128 stands for zero in the data rows.
Here are some points, one per row:
[ 97  79  62  88 151 155 114 117 105 132 138 120 114 109 158 169 148 118
 150 180 187 146 119 152 187 157 138 113 127 132 135  97  76 103 129 164
 132  80  77 128 136  91  45  78 115 132 123 119 129 148 170 158 129 138
 148 191 173 147]
[113  87  82 118 142 171 160 136 114  97 117 155 138 116  98 145 182 149
 152 139 126  98 142 170 162 130 127 151 154 121  91  84  83 106 137 174
 164 109 123 139 126  93  73  76 114 138 158 158 142 108 126 154 164  95
 113 115 155 151]
[110 110 114 123 132 137 156 171 155 127 133 142 103  99  84 108 130 128
 138 145 150 159 173 159 141 120 104 109 115 116  95 112 134 135 146 154
 148 150 134 131 132 124 108 136 102  94 116 126 137 135 146 159 166 137
 133  92  94  89]
[ 96 121 132 143 122 121 133 144 150 160 137  93 107 132 137 120 119 101
 151 152 163 151 126 120 120 140 110 105  91 108 116 125 127 138 130 120
 134 150 142 122 111 102 113 120 111 112 119 121 137 178 138 139 126 139
 157 144 133 110]
[146 139  89  83 120 159 146  85  87 159 161 138 113 144 137 125 116 160
 161 125 129 150 154 143 132 132 129  82 108 165 158 111  82 137 149 121
  93  94  97 109 127 161 113  85 112 156 156 100  79 153 186 134 129 148
 143 126 117 151]
[ 81  80 146 191 150  85  82 166 233 152  72  75  99 115 164 165 114  58
  96 198 234 154  88 116 165 154 161 150  80  25  82 178 189 107  55 116
 178 189 166 117  82  47  89 173 146  60  50 142 208 193 144 125  96 115
 148 185 151  50]
[174 142 125 122 113 124 127  88  93 112 125 149 168 169 136 147 152 146
 136 103  92 106 114 126 128 123 123 155 154 170 154 123 120 128 121  99
  85  95 115 105 139 150 144 139 143 162 159 118  91  91 105 107 128 124
 120 128 142 173]
[111 117 116 122 148 126 131 141 138 149 124 120 111 115 124 133 118 119
 127 147 167 146 128 149 144 137 147 127 115 108 116 143 129 115 122 145
 147 119 123 122 115 110 117 114 118 116 101 125 143 149 139 133 129 130
 132 148 126 115]
[136 144  97 101 148 154 141  80  57  90 115 149 142 153 158 162 185 193
 142  95  63  95 139 138 129 135 133 152 179 170 120  78  73 118 165 149
 117  82  99 137 141 151 101  85 110 168 190 165  91  92 101 120 127 124
 113 141 179 210]
[128 161 169 157 132  82 105 143 160 127  90 127 139 129 110 116 122 106
  95 124 105  85  93 117 108 111 135 162 131 120 106 169 176 131 107 125
 130 147 149 147 111 131 161 201 156 105 101 145 148 116  81 105 131 124
 124 114 134  98]
[166 128 129 145 148 113 148 157 125  72  71 157 179 124  69 121 163 157
 101  90  60  75 102 146 119  82 104 182 195 112 108 128 157 137 121 134
 147 153 134 153 144 140 144 170 148 131 134 186 152  86  61 118 149 100
  71  93 120 148]
[175 139 115 101 111 130 131  86  85 104 126 161 149 146 123 150 150 157
 148  89  91 115 128 134 113 129 117 150 172 185 144 114 114 126 128 121
  90  96  92 111 145 151 135 132 142 171 171 134 101  92 108 105 131 140
 112 117 142 166]
[ 85  94 103 101 118 132 116  80 129 194 178  89  75 161 225 179 114 118
 151 171 195 193 111  90 147 225 196  74  63 130 157 115  66 103 125 105
 107 122 110 105  79 108  84  99 124 146 109  52 104 185 191 142  83 139
 208 195 141 120]
[151 149  96  62 110 171 181 106  95 180 199 151  98  96  83  54  83 139
 167 132 149 190 195 152 113 111  71  61 103 173 151  93  81 167 199 144
  96  79 116 131 164 153 113  73  86 159 142  97  76 121 189 188 168 162
 143  92  77 123]
[116 129 177 219 168 129 173 249 220  90  59 130 144  84   7  35 106  97
  83  88  82  90 153 172 111  31  69 151 143  45  44 140 216 160 142 182
 234 232 216 183 142 106 145 165 122  55 101 207 213 111  83 152 180 107
  55  56  73  80]
[172 146 135 150 110  78  72 118 149 125 133 133 140 143 135 154 132  81
 100 157 163 130  89 105 115 102 116 136 140 115 150 187 177 112  77 103
 120  93  99 142 143 150 184 179 190 109  94  98 113  93 104 121 122 106
 142 157 146  84]
[150 171 141 121 123 138 146 139 147 134 139 133 112 111  82  62  91 124
 137 101 107 134 156 132 101  83 100 116 126 134 130 132 157 177 161 133
 144 148 138 145 135 164 161 125 112 123 135 133 117 117 124 137 156 142
 102  83  68 109]
[133 192 199 169 106  65  75 111 121 111 101 115 159 175 184 143 129 111
 125  94  87  83  66  71  91 115 180 175 162 149 160 173 173 120  64  63
  93 142 139 116 108 155 207 233 185 134 116 121 122 105  62  59  84 121
 139 130 142 152]
[181 136 128 131 134 156 164 173 150 134 143 162 146  70  15  60  96 120
 108 109 121 132 164 164 119  56  67 109 140 118 114 124 177 166 165 168
 161 135 145 171 183 151 150 142 117  94 120 142 117  98 119 173 194 122
  78  52  86  61]
[120  93  80 146 161 140 137 172 161 141 136 133 111  88 103 108 128 114
 132 172 170 156 148 183 170 120  94 102 109  96  85 127 130 125 129 169
 162 127 127 136 131  97  82 100  98  85  99 142 155 142 151 175 170 134
 125 144 133  98]
[151  97  78 113 137 136 126 117 111 130 144 136 131 119 118 144 142 130
 131 159 162 119 133 163 174 133 116 128 133 139 138 112  94  95 143 162
 128  79  83 142 143 110  75  84 121 142 142 114 119 114 160 170 145 114
 127 160 153 140]
[ 95  89  91 102 146 191 174 119  88 100 123 107 102 125 159 163 176 174
 154 105  84 118 143 151 166 163 159 113 122 144 110  48  67 120 162 178
 146 139 132 123 114  98  72  40  89 159 187 154 131 136 149 129 114 111
 122 140 156 206]
[151 181 168 146  88  89  83 101 110 138 141 128 138 178 163 151 108 125
 127 112 106 118 102  83  99 137 140 129 126 156 181 148 156 143  88  68
  88 119 133 132 124 166 201 171 157 126 126  93 113 128 121  96  74 132
 146 136 137 150]
[127 110  65  80 109 167 141  67  78 134 157 154 103 149 157 146 147 163
 151 142 136 175 148 155 152 145 122  86 123 174 163  93  54  97 155 148
  87  92  76 115 139 130  78  62  93 173 159 106 102 143 170 151 117 146
 144 130 135 170]
[152 119 123 135 133 149 146 162 129 100 100 160 156  97  66  90 126 126
 109  96  93 114 132 149 125  77 107 134 161 136 114 124 142 148 138 146
 137 147 140 148 145 142 123 145 125 125 137 151 143 100 101 131 169 124
  89  70 102 126]
[174 166 189 145 102  73  91 101 124 127 118 130 147 164 155 128 130 112
 105 101 104  87  91  87  96 120 148 161 143 156 163 171 158 124  94  74
  91 135 131 124 136 175 188 205 163 140 120 114 119  99  96  77 103 119
 128 139 132 136]
[114 128 141 107 109  97  70  66 103 179 145 105  98 191 226 185 134 114
 137 165 178 151  89  69 142 201 211 106  92 164 178 147 125 105  85  64
  74 127 101  79 101 123 134 142 135 168 113  72  99 167 145  81  61 109
 200 201 181 164]
[114 100  66  90 129 131 142 122 153 170 166 140 106  97 117 106  97 105
 150 168 187 192 166 139 161 139 106  77  82 112 137 120 112 138 134 137
 119 114 116 148 134 130  88  73 103 130 100  98 117 161 192 176 150 160
 160 136 114  73]
[164 172 158 138  95  81  53  82  97 143 149 124 137 175 174 154 128 104
 109 119 114 122  86  77 104 130 158 144 138 169 191 174 153 112  97  53
  78  88 121 110 129 163 193 202 182 137 113  90  99 112 105  87  96 115
 154 172 145 146]
[106 121  93 114 142 179 162 126  92  83 120 126 126 129 139 149 165 176
 151 101  81  92 127 154 156 158 143 156 157 140 107  85  68 115 151 143
 139 114 117 134 129 110  92  90 115 160 174 168 135  96 116 136 130 123
  96 108 160 203]
[ 67 119 168 163 102  76  93 122 184 189 136  64  92 167 185 139  72  78
 111 183 200 188 110  65 105 194 188  93  44  70 142 179 165 129  83  71
 135 192 170  96  52 112 158 162 142  95  60  78 163 205 180  97  79 138
 208 181 119  61]
[154 184 185 172 119  88  86 142 138 102  82 126 159 131 118 124 124 106
 108  76  79  82 100 101  92  92 123 155 159 129 143 162 209 154 110 112
 129 140 145 136 147 163 196 213 172 130 109 145 150  85  62  80 114 100
  96 112 127 133]
[ 97 112 129 126 127 141 163 156 177 180 149 117  93 106  93  90  82  99
 123 168 193 187 167 146 140 140  99  89  84  91 122 127 166 151 135 148
 153 160 157 135 114 124 126 104  99  94  96 102 135 182 190 162 153 147
 141 123  83  75]
[115 103 110  88 132 184 155 110  93 114 146 128 126 127 138 131 161 175
 146 113 108 130 152 148 142 134 129 136 139 163 122  74  91 137 170 137
 127 106 111 113 127 127  94  66  95 149 167 126 112 111 144 126 134 125
 127 117 132 178]
[164 149 146 119 111 103 100  81  86 107 104 132 149 166 181 184 172 158
 120 102  84  77  95  88 112 158 160 161 165 172 168 128 108  96  98  81
  73  91  84 112 124 143 159 159 151 146 142 108 105  95  87  98  88 116
 135 149 181 182]
[168 151 119 134 124 136 134 127 104 123 124 160 136 124  72  79 122 125
 124 114 101 128 150 150 110  95  97 116 143 149 124 122 140 154 148 140
 118 122 119 150 162 155 134 123 124 133 150 130  98 103 110 149 159 144
 113  85 107 125]
[132 111 149 177 149  84 110 121 128  74  72 113 164 147 155 205 173 106
 120 130 123  88  57 119 149 143 159 186 177 120  97 145 138  85  58 119
 133 141 110 123 118  99 127 164 169 127 114 169 166 103  93 102  86  83
 121 172 179 156]
[ 97  84  98 103 150 176 162 109  86 104 124 143 127 131 145 160 167 181
 150 107 109 135 143 148 137 154 145 123 130 138 121  70  66 111 165 152
 153 124 111 124 126  89  68  60  96 163 166 143 125 131 142 129 123 131
 122 122 151 173]
[ 83 111 160 168 147 124 144 173 143 120  92 110 117 125 157 149 131 103
 126 135 131 128 117 128 144 149 155 141 109  69  95 141 151 131 112 129
 167 183 156 114  88  99 123 150 112  93 105 146 168 147 114 110  91 109
 141 122 133 104]
[104 141 156 105  97 124 113 104 135 187 160  89  87 145 174 122  77 110
 151 152 183 163 140 100  98 164 150 100  83 138 147 158 130 137 123  90
 104 160 132  96  98 150 151 144 146 135 126  93 106 177 164 114  87 161
 185 159 120 107]
[137 127 130 126 118 157 160 128 118  93 135 146 144 124  99  88 136 157
 134 101  92 116 138 143 111  94 117 148 147 136 114 102 122 137 157 131
 128 139 155 140 130 133 122  99 100 136 160 165 121 108 114 128 147 135
 102 102 126 156]
[ 80  77 141 204 202 124 146 202 178  70  27 111 140 117 110 177 190 120
  90 129 122  76  83 143 151 132 159 199 157  58  46 115 156 104  86 172
 209 180 156 146  98  45  82 152 136  91 115 209 220 142  83 119 131  70
  74 138 169 116]
[ 97 108 154 156 155 117 152 202 188 139  95 124 120 101  77  79 113 123
 124 127 126 122 132 136 125 102 110 140 124  76  68 145 168 141 128 158
 176 195 156 153 115 102 122 125 110  87 115 164 171 142 124 144 173 123
 100  99  92  84]
[178 176 155 127 111 113 119 120 103 102 144 142 153 130 127 103 113 129
 126  86  87 108 135 117  93  93 118 127 164 167 141 145 142 166 150 105
  98 125 135 125 146 186 185 149 140 139 152 119  98 105 107 116 142 132
 103  84 114 142]
[144 155 138 115 117 116 125 119 153 188 172 122 101 101 110  75  50  76
 125 138 172 175 133  99  94 128  97  78  71 141 186 152 161 153 152 126
 120 131 158 129 152 184 174 136 143 141 103  72  88 160 180 140 124 161
 147 110  53  49]
[153 119  75  73 123 157 137  93  82 137 185 156 133 117 119 112 124 163
 156 128 145 159 156 168 135 129 101  99 114 177 175  85  81 138 167 145
  87  75  87 130 158 160 110  62  92 151 157 107  85 103 163 164 142 148
 126 107 136 147]
Along one direction, these points spread out more than along any other. Take the direction at right angles to it along which they spread out most. Then take the direction at right angles to both along which they spread out most. Go by this last direction. How many in every 100 of the points above lie lower along it than each point below? Round to a whole number. More than half of the points above lie lower than the first one.
[133 192 199 169 106  65  75 111 121 111 101 115 159 175 184 143 129 111
 125  94  87  83  66  71  91 115 180 175 162 149 160 173 173 120  64  63
  93 142 139 116 108 155 207 233 185 134 116 121 122 105  62  59  84 121
 139 130 142 152] 11
[144 155 138 115 117 116 125 119 153 188 172 122 101 101 110  75  50  76
 125 138 172 175 133  99  94 128  97  78  71 141 186 152 161 153 152 126
 120 131 158 129 152 184 174 136 143 141 103  72  88 160 180 140 124 161
 147 110  53  49] 85
[150 171 141 121 123 138 146 139 147 134 139 133 112 111  82  62  91 124
 137 101 107 134 156 132 101  83 100 116 126 134 130 132 157 177 161 133
 144 148 138 145 135 164 161 125 112 123 135 133 117 117 124 137 156 142
 102  83  68 109] 50
[164 172 158 138  95  81  53  82  97 143 149 124 137 175 174 154 128 104
 109 119 114 122  86  77 104 130 158 144 138 169 191 174 153 112  97  53
  78  88 121 110 129 163 193 202 182 137 113  90  99 112 105  87  96 115
 154 172 145 146] 22
[ 83 111 160 168 147 124 144 173 143 120  92 110 117 125 157 149 131 103
 126 135 131 128 117 128 144 149 155 141 109  69  95 141 151 131 112 129
 167 183 156 114  88  99 123 150 112  93 105 146 168 147 114 110  91 109
 141 122 133 104] 70
[164 149 146 119 111 103 100  81  86 107 104 132 149 166 181 184 172 158
 120 102  84  77  95  88 112 158 160 161 165 172 168 128 108  96  98  81
  73  91  84 112 124 143 159 159 151 146 142 108 105  95  87  98  88 116
 135 149 181 182] 2
[ 95  89  91 102 146 191 174 119  88 100 123 107 102 125 159 163 176 174
 154 105  84 118 143 151 166 163 159 113 122 144 110  48  67 120 162 178
 146 139 132 123 114  98  72  40  89 159 187 154 131 136 149 129 114 111
 122 140 156 206] 39
[128 161 169 157 132  82 105 143 160 127  90 127 139 129 110 116 122 106
  95 124 105  85  93 117 108 111 135 162 131 120 106 169 176 131 107 125
 130 147 149 147 111 131 161 201 156 105 101 145 148 116  81 105 131 124
 124 114 134  98] 37
[137 127 130 126 118 157 160 128 118  93 135 146 144 124  99  88 136 157
 134 101  92 116 138 143 111  94 117 148 147 136 114 102 122 137 157 131
 128 139 155 140 130 133 122  99 100 136 160 165 121 108 114 128 147 135
 102 102 126 156] 28
[181 136 128 131 134 156 164 173 150 134 143 162 146  70  15  60  96 120
 108 109 121 132 164 164 119  56  67 109 140 118 114 124 177 166 165 168
 161 135 145 171 183 151 150 142 117  94 120 142 117  98 119 173 194 122
  78  52  86  61] 54
[ 81  80 146 191 150  85  82 166 233 152  72  75  99 115 164 165 114  58
  96 198 234 154  88 116 165 154 161 150  80  25  82 178 189 107  55 116
 178 189 166 117  82  47  89 173 146  60  50 142 208 193 144 125  96 115
 148 185 151  50] 98
[ 96 121 132 143 122 121 133 144 150 160 137  93 107 132 137 120 119 101
 151 152 163 151 126 120 120 140 110 105  91 108 116 125 127 138 130 120
 134 150 142 122 111 102 113 120 111 112 119 121 137 178 138 139 126 139
 157 144 133 110] 83
[136 144  97 101 148 154 141  80  57  90 115 149 142 153 158 162 185 193
 142  95  63  95 139 138 129 135 133 152 179 170 120  78  73 118 165 149
 117  82  99 137 141 151 101  85 110 168 190 165  91  92 101 120 127 124
 113 141 179 210] 0
[175 139 115 101 111 130 131  86  85 104 126 161 149 146 123 150 150 157
 148  89  91 115 128 134 113 129 117 150 172 185 144 114 114 126 128 121
  90  96  92 111 145 151 135 132 142 171 171 134 101  92 108 105 131 140
 112 117 142 166] 7
